The rows of M fall into a few groups, and each row is roughly a mix of its group's hidden directions.
M:
3	11	-39	8	6	24	-26	-5	-4	-6	-30	-20
19	-16	13	-1	-25	-16	-23	-12	-31	-23	12	20
7	-13	16	-16	-22	-15	-9	-16	-39	-14	14	26
0	-26	29	-28	-8	-8	26	-29	1	-4	13	17
-3	16	-15	25	2	-10	-43	30	-2	8	-14	-11
-18	4	-21	-17	10	32	39	-1	-23	3	-12	0
3	21	33	2	-8	-3	39	-9	23	-15	16	12
-10	-9	43	-16	-9	-31	11	14	15	0	15	18
-7	16	9	-14	-6	-36	-29	22	16	10	-26	12
-13	18	-14	18	28	33	29	-10	-25	-5	1	-2
7	-46	14	-5	-14	-13	-16	-5	19	-4	17	-26
8	3	-23	33	2	13	11	-25	0	9	39	-12
21	-40	-2	4	-9	3	5	-15	34	5	22	-19
-4	-3	18	-21	6	-47	-22	10	15	13	-19	1
-18	8	21	-19	-7	-16	-16	6	-10	14	-8	48
-20	20	-4	-16	0	10	19	26	26	-20	-32	10
-8	18	-26	22	21	14	4	20	28	16	-11	-26
-4	-2	-42	15	3	26	-16	-23	-21	3	-10	-18
-4	21	-19	27	16	37	18	1	-20	-13	1	-16
2	-37	-18	-3	16	-4	-28	-2	-30	22	-3	-14
32	-23	12	2	-18	-25	-17	-15	-13	-27	15	9
-12	3	32	-37	-22	-19	13	-17	-14	-4	-6	16
12	-27	-17	13	-1	32	19	-14	16	10	16	-29
5	-10	19	-12	-23	-10	0	-20	-33	-27	10	29
8	15	-26	23	5	39	29	-12	-8	-13	9	-10
-24	18	-12	4	26	26	26	14	12	27	-10	-12
7	19	16	-29	-4	-11	26	-5	-37	-12	6	22
-7	-19	23	-33	10	-21	7	20	25	-9	-25	8
-19	11	15	-28	16	8	27	2	-38	7	-9	17
4	20	-20	35	4	-4	-36	27	7	2	-7	-15
20	-19	12	1	-26	-32	-27	-15	-5	-26	9	11
25	-20	31	-15	-8	-33	-13	-13	-12	-18	10	13
-3	1	45	-13	-10	-27	18	14	0	8	21	19
2	8	29	-8	1	-14	28	-7	46	-4	15	4
11	2	-25	32	2	12	-18	10	29	1	-8	-34
-14	13	28	-25	-22	-6	29	-23	-20	-7	1	17
-36	4	12	-25	-4	7	39	-1	17	-5	-11	17
-17	8	6	-27	-15	-37	-23	7	9	4	-25	20
-2	17	7	-11	12	24	48	4	-14	9	8	22
22	-12	-10	27	-4	-6	-33	-13	-17	16	31	-10
7	8	-11	19	6	-19	-47	29	-7	10	-11	-13
-29	3	20	-23	-20	-8	27	9	-3	-22	-8	28
-8	12	-16	6	20	3	-6	20	38	23	-17	-29
-14	4	34	-34	-15	-19	28	-12	1	0	4	18
-19	-6	28	-10	11	-17	-12	13	13	25	-4	39
-16	1	18	-21	9	8	33	-11	-37	7	8	23
20	-6	-24	21	6	16	9	-13	2	-16	7	-46
-5	-11	35	-12	16	-15	1	7	5	28	9	38
2	24	-15	42	-5	-2	-32	21	-14	-10	0	2
-12	35	15	8	-16	9	38	-14	13	-19	12	12
3	-33	-7	-12	8	-8	-37	17	-28	20	-14	-2
-23	16	-8	-25	30	0	29	13	-7	16	-24	-11
22	-9	-14	20	-1	-5	-33	3	0	-3	-3	-46
15	5	-17	28	-28	1	-36	0	22	-20	4	-7
-5	-3	11	-11	-22	4	18	-25	-32	-21	15	31
-19	2	18	-33	9	-11	28	-9	-34	-1	-7	20
-7	-1	-22	-15	1	0	35	-4	20	-9	-14	-41
8	1	-44	9	13	21	-26	-2	-3	3	-23	-22
2	-18	25	-20	-17	-30	-23	14	24	15	1	20
20	9	-36	35	11	14	-22	16	5	-3	3	-16
12	-38	-13	2	-16	10	-10	-20	3	-1	12	-40
17	-23	13	-19	-36	-27	-29	-2	9	-6	8	1
15	14	-23	29	-1	4	-38	-6	-16	14	11	-23
1	-17	20	-22	5	9	45	-25	-3	-1	15	13
-7	-19	-10	-10	-13	20	32	-32	-13	-25	18	-7
7	-15	42	-13	0	-26	20	6	16	5	22	17
8	-3	-28	19	-19	5	-38	3	13	-1	-13	-32
-15	32	-26	21	14	32	12	-1	-20	-6	-14	-2
-3	9	-22	24	6	41	31	-1	2	-16	9	-16
-7	-3	35	-17	-8	-18	37	3	6	5	23	22
10	7	-39	26	16	16	-25	8	10	9	-4	-25
15	1	-34	33	12	5	-30	21	-2	2	4	-20
-15	-3	15	-10	-17	-23	-36	9	10	11	-10	36
-6	13	-25	21	-30	12	-23	-4	36	-11	-3	-7
-15	17	-20	1	11	15	-9	22	30	14	-29	-25
13	3	-16	32	4	-14	-43	25	1	5	-4	-17
21	-6	-10	34	25	20	14	2	29	12	14	-16
-15	5	14	-18	-12	-30	-37	4	-17	4	-16	25
-11	0	-14	1	-4	30	28	-7	-43	-10	1	17
-16	-9	7	-24	19	10	47	-10	-20	15	2	8
-5	-3	23	-36	16	-19	25	12	24	-3	-22	-1
8	-5	-4	6	23	-15	-6	15	44	16	-12	-31
5	28	25	-1	4	-16	36	-4	32	-8	14	-6
13	11	-19	32	11	43	22	3	-1	-1	12	-14
12	9	-37	17	-1	23	-31	-9	-14	-8	-21	-15
2	6	-15	13	13	-10	-30	25	28	20	-14	-28
-19	12	-12	10	26	32	33	11	4	26	0	-8
-14	8	14	-29	-8	-40	-24	7	-5	5	-22	17
1	-11	22	-15	-4	17	31	-20	-29	-7	18	25
13	8	-35	23	0	20	-34	-10	-16	-3	-11	-18
-1	-7	6	-16	-27	9	5	-20	-39	-20	10	29
-25	15	-6	-31	-6	-17	5	-2	-42	-2	-11	17
-3	-8	45	-18	-4	-25	20	11	15	5	15	19
-22	-8	34	-29	-2	-18	27	9	11	-14	-12	17
-19	5	3	-19	14	23	43	-5	-29	8	0	13
7	20	-30	34	1	23	-7	-19	-17	9	16	-18
35	-14	-12	21	15	-10	-38	19	5	-5	-2	-16
1	-18	41	-12	-2	-24	28	-2	4	-1	24	18
9	6	-27	34	4	1	-26	20	25	6	-6	-25
4	16	-27	38	6	38	5	-8	-7	-14	7	-6
-15	32	1	11	24	1	0	19	11	22	-18	34
3	-22	-8	15	8	-2	-10	10	44	11	-4	-36
-8	3	-49	1	1	20	-20	-16	-9	-1	-22	-19
-18	-8	13	-37	2	-6	22	9	29	-14	-25	14
-2	23	-11	13	9	-10	-40	32	4	8	-21	-16
5	16	34	2	-10	-8	33	-20	22	-8	25	10
8	8	-39	30	4	31	-7	-16	-17	-8	-4	-15
7	-15	42	-6	-1	-24	15	15	15	5	26	19
-3	33	15	-9	-4	-25	-21	18	-19	-4	-13	33
18	-7	-37	26	18	12	-27	11	16	2	-3	-20
-24	22	0	4	14	-6	-14	25	18	27	-28	20
-3	-12	24	-32	8	0	23	-9	-40	1	0	19
-5	-3	41	-10	-10	-25	22	13	18	-8	18	22
-5	19	-17	18	-3	-5	-46	28	0	4	-19	-11
3	26	-8	19	-17	20	10	-25	-41	-12	6	2
13	4	-17	26	-22	25	-21	-2	38	-10	6	-11
17	-15	0	-11	20	-27	-8	17	-44	-6	-16	-7
7	-11	-29	32	6	24	4	-11	32	-1	5	-24
7	14	-23	35	12	42	15	-8	-8	-7	10	-4
3	9	-34	14	-6	15	-33	-11	-27	-11	-20	-16
-11	-10	34	-32	-6	-21	29	-21	6	0	7	11
-8	22	-6	16	35	25	40	4	-7	2	0	-1
-6	20	-14	22	25	36	29	-9	-21	-2	5	6
-4	-21	19	-29	-31	-30	-27	2	3	-2	-1	8
Here is one row from each group, named. Which group is each of the other rows in?
1	-16	41	-37	-3	-22	14	-7	6	3	-5	15 => Z
-12	-7	10	-32	-3	11	45	-27	-1	-3	5	13 => C
-11	33	-11	5	12	24	40	-2	-10	-10	-1	23 => N

3	26	-17	32	-16	9	-5	-21	-18	7	33	-9 => Z
17	1	-21	39	10	18	-23	6	12	9	-2	-29 => N
-17	22	17	-19	13	-8	26	0	-20	-2	-3	40 => N
-16	13	8	-28	-9	-34	-24	11	-3	12	-28	16 => N
-9	-25	-12	10	-7	-7	-12	-4	56	4	-4	-6 => N
10	6	-22	34	12	35	14	1	3	-10	9	-29 => N
-4	-23	-25	-2	-4	0	-43	7	-32	8	-14	-4 => Z
